First come named turns, each shown by rows before and after it. For each pair of rows after them, which turns, in which order, take the first row to the second? The first pair is done for you.
turn U:
| -11 |  -5 | -14 |  -7 |   6 |  -2 |  -8 | -19 |   6 |  -9 | -12 |  -1 |  -4 |  -7 | -16 |  26 | -12 |   3 |  -1 |  20 |  -9 |  27 | |-> | -10 |  -6 | -16 |  -1 |  -2 |  -5 |  -5 | -21 |  11 | -14 | -12 |  -5 |  -3 | -12 | -13 |  26 |  -9 |  -3 |  -1 |  19 |  -8 |  25 |
|   0 |   9 |  -7 |  17 | -11 |  -1 |  12 | -18 |   5 | -15 |   5 | -16 |   3 |   0 |  10 |  -6 |  -2 |   3 |   6 |   4 | -21 |  -7 | |-> |   7 |  19 |   6 |  12 | -17 |   3 |   9 | -12 |   2 | -12 |   3 | -25 |  12 |   5 |   5 |  -2 |   2 | -10 |   6 |   0 | -10 |  -4 |
|  -3 |   4 |  -1 |  36 | -11 | -11 | -25 |   9 |  19 |  -8 |   6 |  -2 |   9 | -10 |  13 |  -1 |  19 | -18 |   6 |  -1 |  31 | -18 | |-> |   2 |  16 |  14 |  17 |  -6 |   1 | -38 |  19 |   8 |   2 |   6 |  -4 |  18 |   0 |   3 |   6 |  16 | -19 |   2 |  -5 |  39 | -10 |
turn T:
|  -3 |   4 | -21 |  57 |  -4 | -48 | -31 |   2 |  18 | -26 |   7 |   3 |  -4 | -37 |  20 |  13 |  12 |  -6 | -28 |  13 |  40 | -19 | |-> |  24 |  -8 |  -6 |  19 | -47 | -37 |   3 | -28 |  12 | -18 | -21 | -22 |  12 | -38 | -16 |  17 |  15 | -24 | -50 |   4 |   0 |  23 |
|   2 | -12 | -26 |  -7 |  24 |  12 |   3 |  -3 | -19 |  10 |  -9 |  28 |   5 | -18 |   2 |  -3 | -28 |  26 |   0 |  31 | -23 |   0 | |-> |   2 | -16 | -30 |  -6 |  22 |   5 |   3 |  -8 | -19 |   9 | -12 |  26 |   3 | -17 |   0 |  -4 | -26 |  29 |   2 |  31 | -27 |  -1 |
|   3 | -29 |  13 |  52 | -27 |  -2 |  20 | -10 |  12 | -17 |  30 |  12 | -10 | -49 |  -1 |  34 |   6 | -35 |  -3 |  16 |  46 |  -5 | |-> |  11 | -31 |  18 |  35 | -38 |   5 |  30 | -17 |   8 | -11 |  19 |   5 |  -3 | -48 | -13 |  38 |   6 | -38 | -12 |  12 |  35 |   9 |
turn Q:
|  -9 |  -4 | -18 |  11 |   4 |  -7 |   0 | -16 |  10 |  11 | -21 |  -6 |  -9 |  -5 | -16 |   9 |  -1 |   4 |  -7 |  12 | -24 |   6 | |-> |  -1 |  -1 |  -5 |   3 |  -3 |   1 | -11 |  -5 |   9 |  17 | -13 |   2 |  -2 | -17 | -31 |  20 | -11 |  -4 | -15 |  15 |   3 |  10 |
|   4 | -31 | -19 |  49 |  -7 | -32 | -32 | -14 |  27 |   5 |   9 |   3 | -33 | -33 |  -7 |   7 |   7 |  21 | -24 |  25 |  21 | -16 | |-> |   2 | -34 | -18 |  46 |  -6 | -29 | -31 | -12 |  26 |   6 |  12 |   6 | -32 | -34 |  -9 |   8 |   7 |  20 | -23 |  26 |  22 | -19 |
|   4 |   9 |   7 | -23 |  -9 |  28 |  16 |   7 |  -7 |  -5 |  -5 | -13 |  14 |  23 |  -7 |  -8 |   7 | -15 |  14 | -15 | -19 |   5 | |-> |   4 |   7 |  10 | -24 | -11 |  30 |  17 |   9 |  -6 |  -7 |  -4 | -12 |  14 |  23 |  -9 |  -8 |   8 | -14 |  13 | -14 | -14 |   6 |
|   2 |  13 |  -5 |   8 |   0 |  -6 | -18 |  -1 |   1 |   8 | -19 |  -5 |  -6 |   9 | -14 | -10 |  18 |   6 |  -7 |  -5 |  -7 |  -2 | |-> |   4 |   3 |  -6 |   4 |  -4 |  -4 | -10 |  -8 |   3 |   8 | -19 |  -2 | -10 |   4 | -20 |  -7 |  10 |   7 | -12 |   0 | -19 |   7 |
turn V:
|   8 | -17 |   6 |   3 |  -5 |  12 |  19 | -23 |  -2 |  -8 |   3 | -11 |   2 |   5 |  -4 |   5 |  -4 |  -9 | -11 | -17 |  -3 |   4 | |-> |   7 | -20 |   6 |   4 |  -2 |  13 |  20 | -24 |  -2 |  -8 |   4 |  -8 |   7 |   6 |  -1 |   5 |  -3 |  -3 |  -6 | -15 |  -4 |   5 |
| -20 |   1 |  -1 | -58 |  23 |  28 | -24 |   9 | -41 |  -7 |   0 |  -8 | -18 |  65 |  -8 | -14 |   5 |  28 |  20 | -12 | -51 |  -6 | |-> |  -7 |   3 |   5 | -59 |  10 |  23 | -42 |   5 | -39 |   4 | -20 | -14 | -22 |  60 | -29 |  -7 |  13 |  23 |  -2 | -14 | -47 |   2 |
| -11 |  30 | -18 |   4 | -26 |   0 |  18 |   6 | -16 |   6 | -41 | -32 |   4 |  15 | -19 | -22 |  -2 |  -7 | -27 |   0 | -18 |  17 | |-> |  -2 |  20 | -12 |  -5 | -33 |   9 |  21 |   9 | -16 |   8 | -33 | -21 |  10 |   1 | -30 | -10 | -15 | -11 | -33 |   5 |  -1 |  23 |
|  -7 |   1 | -16 |  29 |   5 |  -1 |   5 |  -3 | -17 | -11 |   7 |  11 | -10 | -10 |  14 | -20 |  11 |  -1 |  11 | -16 |  31 | -14 | |-> |  -6 |   8 | -14 |  31 |   3 |  -7 |  -7 |  -4 | -16 |  -5 |  -7 |   5 | -12 |  -7 |   9 | -20 |  23 |  -1 |   4 | -17 |  25 | -11 |

Each pair is two turns apart.
| -15 |  -3 |  44 | -31 |   9 |  11 | -20 |   0 | -18 |   2 |  21 | -18 |  -8 |  13 | -17 |  22 |   0 |  -1 | -17 |  13 |   2 |  18 | |-> | -32 |  -2 |  34 | -22 |  24 |  15 |  -1 |   3 | -15 |  -7 |  39 | -14 |  -7 |  30 |  10 |  10 |  -3 |   3 |  10 |  10 |  -6 |   6 |	V, V
| -12 |   5 |  -7 |   6 |  19 |  -7 |  -9 |   2 | -12 |  12 | -11 |   1 | -21 |  12 |   6 | -22 |  11 |  28 |   8 |   3 | -34 | -14 | |-> |   0 |  -4 |  -7 |  15 |  -2 | -19 | -19 | -11 |  -1 |  10 | -24 |  -9 | -24 |  -4 | -12 | -13 |  16 |  23 | -16 |   4 | -28 | -10 |	V, U
|  -2 |  -3 |   2 |  -5 |  -1 |   3 |  32 | -19 |   5 | -14 |   2 | -21 |  20 |  -6 |  16 |   4 |   5 | -28 |  20 |   3 |   4 |   8 | |-> |   0 |   4 |   1 |   2 |  -6 |  -9 |  15 | -28 |  10 |  -9 | -18 | -36 |  12 |   1 |  12 |   1 |  22 | -24 |   7 |   0 | -10 |  10 |	V, V
|   3 | -33 | -31 |  32 | -24 | -20 |  29 | -22 |  22 | -13 |  13 |   8 | -14 | -41 |  -1 |   7 | -16 |   4 |  -8 |  20 |  -1 | -15 | |-> |  12 | -13 | -10 |  28 | -35 |  -6 |  40 | -12 |  17 | -18 |  20 |  -7 |  21 | -34 |   8 |  11 | -10 | -28 |   8 |   0 |  23 | -12 |	U, V
|  -8 |  15 |  -4 |  29 |   7 |   1 | -10 |  -5 |   3 | -23 | -41 | -40 | -16 |  46 |  23 | -10 |  17 |  -6 |   4 | -16 | -28 | -11 | |-> |   1 |   9 |  10 | -15 |  16 |  24 |  -7 |   1 | -19 |  -3 | -40 | -29 | -17 |  55 |  -2 |  -6 |  -4 |   5 |  -6 | -10 | -42 |  14 |	T, U
|   1 |  16 |   4 |   8 |  22 |  14 |  -3 | -20 |   8 |  12 |  24 |   3 | -16 |  24 |  14 | -16 | -33 |   3 |  -3 | -14 |  12 |  -6 | |-> |   2 |  15 |   1 |  20 |  14 |   8 |   7 | -26 |  17 |   2 |  20 |  -2 | -14 |  17 |  20 | -16 | -27 |  -8 |  -4 | -15 |  15 |  -7 |	U, U
|  25 |  -2 |   9 |   1 |  -6 | -17 | -14 |   8 |   4 |  10 |  13 | -20 |  -4 |  -9 | -29 |   9 |  21 |  12 | -26 |  -3 |  -2 |   5 | |-> |  19 |  -6 |   0 |  -2 |   3 | -19 | -13 |   8 |   2 |  10 |  13 |  -9 | -13 |  -8 | -31 |   8 |  15 |  25 | -25 |   3 | -11 |   4 |	U, U
|   9 |  -2 |   1 |  -5 | -43 | -31 | -16 | -41 | -19 |  11 | -42 | -10 |   6 |  13 | -21 |   1 |  30 |  -8 | -35 | -16 | -20 |  23 | |-> | -25 |  13 |  -8 |  27 |  14 | -36 | -63 |   5 | -22 |  10 |  -5 |  22 |  -2 |  16 |  13 |  -2 |  18 |  11 |  -4 |  -3 |  37 | -23 |	T, T
|  14 |   0 |  -8 | -12 |  -2 |   4 |  17 | -13 |   8 |  11 |   5 | -10 |   3 | -12 |  -7 | -16 |   2 |  -4 | -12 |  18 | -19 |   9 | |-> |   9 |  12 |  -3 |   7 |  10 |   0 | -11 |   9 |  11 |   8 |  18 |  -1 |   5 | -14 |   6 | -11 |   3 |  -8 |  -5 |  16 |  20 |  -9 |	Q, T
|   8 |  -3 |  14 |   5 |  10 |  20 | -18 |  15 | -24 |  -7 |  27 |  20 |   5 |  -2 |   7 |  -5 |  -4 | -12 |  -3 | -13 |  18 | -14 | |-> |  20 | -18 |   5 |   5 | -26 |   7 |   9 | -20 | -14 | -12 |   0 |  -4 |   1 |  -7 |  -1 | -11 |   9 | -18 | -20 | -18 | -20 |   3 |	T, T
|  17 |   6 |  18 | -15 | -42 |   8 |  -5 | -14 |   0 |  -5 |  -8 | -10 |  12 | -18 | -28 |  11 |   6 | -25 | -22 |   6 |   8 |  27 | |-> | -10 |   7 |   6 |   6 |  -3 |  14 |   6 |  11 |  -2 | -18 |  40 |  23 |   9 | -16 |  15 |   6 | -17 | -14 |  18 |  19 |  42 |  -1 |	V, T
| -11 |  25 |  -4 |  26 |  21 |  -7 | -57 |  17 |   1 |  11 |  16 |  -4 | -22 |  16 |   6 |   0 |  14 |   5 |  31 |  -3 |  27 | -11 | |-> | -13 |  20 | -14 |  38 |  17 | -16 | -49 |   7 |   9 |   1 |  18 |  -5 | -24 |   9 |  13 |  -1 |  17 |   5 |  30 |   0 |  23 | -15 |	U, U
|   0 | -13 |  -1 | -13 | -26 |  11 |  55 | -24 |  15 | -12 |   7 |   2 |   0 | -14 |  11 |   8 | -20 |  -3 |  -2 |  -3 |  -6 |  18 | |-> |  -5 |   2 |   3 | -12 | -18 |  14 |  59 | -18 |   9 | -15 |   7 |  -5 |   9 |   2 |  24 |  -1 | -14 |  -7 |  13 | -13 | -14 |  14 |	U, V
|  22 |   1 |  -5 | -12 |   0 | -11 | -14 | -15 |  17 |  -1 | -15 |   6 |  14 |  13 | -17 |   6 |  16 | -17 | -18 |  -6 |   9 |  15 | |-> |  10 |   0 |  -7 |  -2 |  18 |  -5 | -15 |  -2 |  18 |  -7 |  11 |  23 |  12 |   8 |   1 |   4 |   1 | -15 |  -2 |   5 |  35 |  -1 |	V, T
|   3 |  -8 | -18 |   8 |  14 | -12 |  12 |   5 | -11 |  18 | -14 |   5 |   1 |   8 |  35 |   0 |   8 |  -4 |   6 |   4 |  -2 |  -3 | |-> |  10 |   1 |  -8 |   6 |   6 |  -9 |  11 |   9 | -13 |  19 | -15 |  -6 |  15 |   5 |  32 |   4 |  11 | -17 |   5 |  -2 |   9 |  -1 |	U, U
|   9 |  29 | -19 |  35 |  19 | -28 | -22 |  16 |   3 |   5 |  -9 |  -9 | -18 | -16 |  19 | -11 |  24 |   5 | -11 |  -6 |  30 | -17 | |-> |  39 |   6 |  -3 |   2 | -24 |  -9 |  16 |  -8 |   3 |   7 | -14 | -15 |  -4 | -39 | -18 |   6 |   8 | -15 | -38 |  -5 |  15 |  17 |	T, V
|  -9 |   4 |  -2 | -20 |  26 |  21 |  28 |   9 | -11 |   1 |  19 |  12 |   7 |  24 |  15 | -14 | -14 |   5 |  31 |  -5 |  -7 |  -2 | |-> |  -2 |  17 |   1 |  -8 |  11 |  -8 | -23 |  -2 |  -2 |  11 | -31 | -18 | -11 |  30 |  -9 | -17 |  21 |  11 |  -8 | -14 | -28 |   1 |	V, V
|  12 |  -4 |  -5 |  -5 | -21 |   1 |  61 | -31 |   9 | -19 |  -6 | -30 |  18 |   4 |  20 |  -3 |  14 | -30 |   7 | -12 | -28 |   6 | |-> |  21 |  14 |  17 | -25 | -19 |  11 |  33 | -15 |  -6 |  -2 | -21 | -39 |  26 |  14 |  -3 |   2 |  19 | -34 |  -3 | -25 | -22 |  17 |	V, U
|  13 |  -5 |   9 | -14 |   1 |   5 | -27 |   2 |  -5 |  12 |  -7 |   4 | -12 |  -5 | -27 |  11 |  -5 |   8 | -25 |   6 |   5 |   5 | |-> |   1 | -17 |  -4 |  -7 |   8 |   7 |  -1 |   0 |   0 |   0 |  17 |  26 | -15 | -15 |  -9 |  10 | -24 |  15 | -10 |  19 |  10 |   0 |	V, U
|  15 |  10 | -12 |  -2 |  18 | -15 | -30 | -10 |  22 |  -1 | -26 | -17 |   0 |  13 | -26 |  19 |  16 |  17 | -23 | -16 |  -7 |  -4 | |-> |  11 |  14 | -10 |  -1 |  31 | -13 | -38 |  -1 |  18 |   2 | -14 |  -9 |   1 |  14 | -22 |  21 |  15 |  17 | -15 | -17 |   8 |  -8 |	T, T
| -19 |   0 |  -9 |  14 |  26 | -18 | -38 |  24 |   4 |   1 |   1 |   2 |  -8 |  10 |   1 |   2 |   2 |  -2 |  -3 |   7 |  22 | -21 | |-> | -12 |  -4 |  -2 |   7 |  20 | -13 | -37 |  24 |   1 |   4 |   3 |   6 |  -4 |  -1 |  -9 |   8 |  -7 |  -9 | -10 |  11 |  35 | -17 |	V, V
|  -1 | -18 |  15 | -24 |   7 |  14 |  31 |  -5 | -25 |   1 |  18 |   7 |   5 |  14 |  -1 |  11 | -33 | -22 |  17 |  26 |  35 |   7 | |-> | -10 | -32 |  -2 | -10 |  11 |   5 |  39 | -13 | -16 |  -6 |  21 |  17 |  -6 |   7 |   7 |   8 | -34 | -12 |  17 |  34 |  24 |   0 |	U, U
| -19 |  34 |  21 | -13 |  33 |   8 | -34 |  18 |  -8 | -10 |   7 | -16 |  11 |  20 |   1 |  -9 |   0 |  -1 |  -2 | -17 |  -1 |  -3 | |-> | -20 |  24 |   9 |  -8 |  34 |  -4 | -48 |   8 |  -6 |  -9 |  -3 |  -8 | -14 |  16 | -11 | -10 |   1 |  17 | -18 |  -5 | -10 |  -2 |	U, V
|  -9 |  19 |   1 | -15 |  11 |  15 | -21 |  20 |   9 |   5 |  -7 | -11 |  12 |  20 | -19 | -13 |   7 |   7 |   2 |  -1 | -10 |  16 | |-> | -21 |   1 | -23 |  10 |  12 |  -1 |  -7 |   5 |  25 |  -9 |  -4 |  -4 |  -7 |  11 |   1 | -22 |   7 |  19 |   3 |  11 | -25 |   7 |	U, U
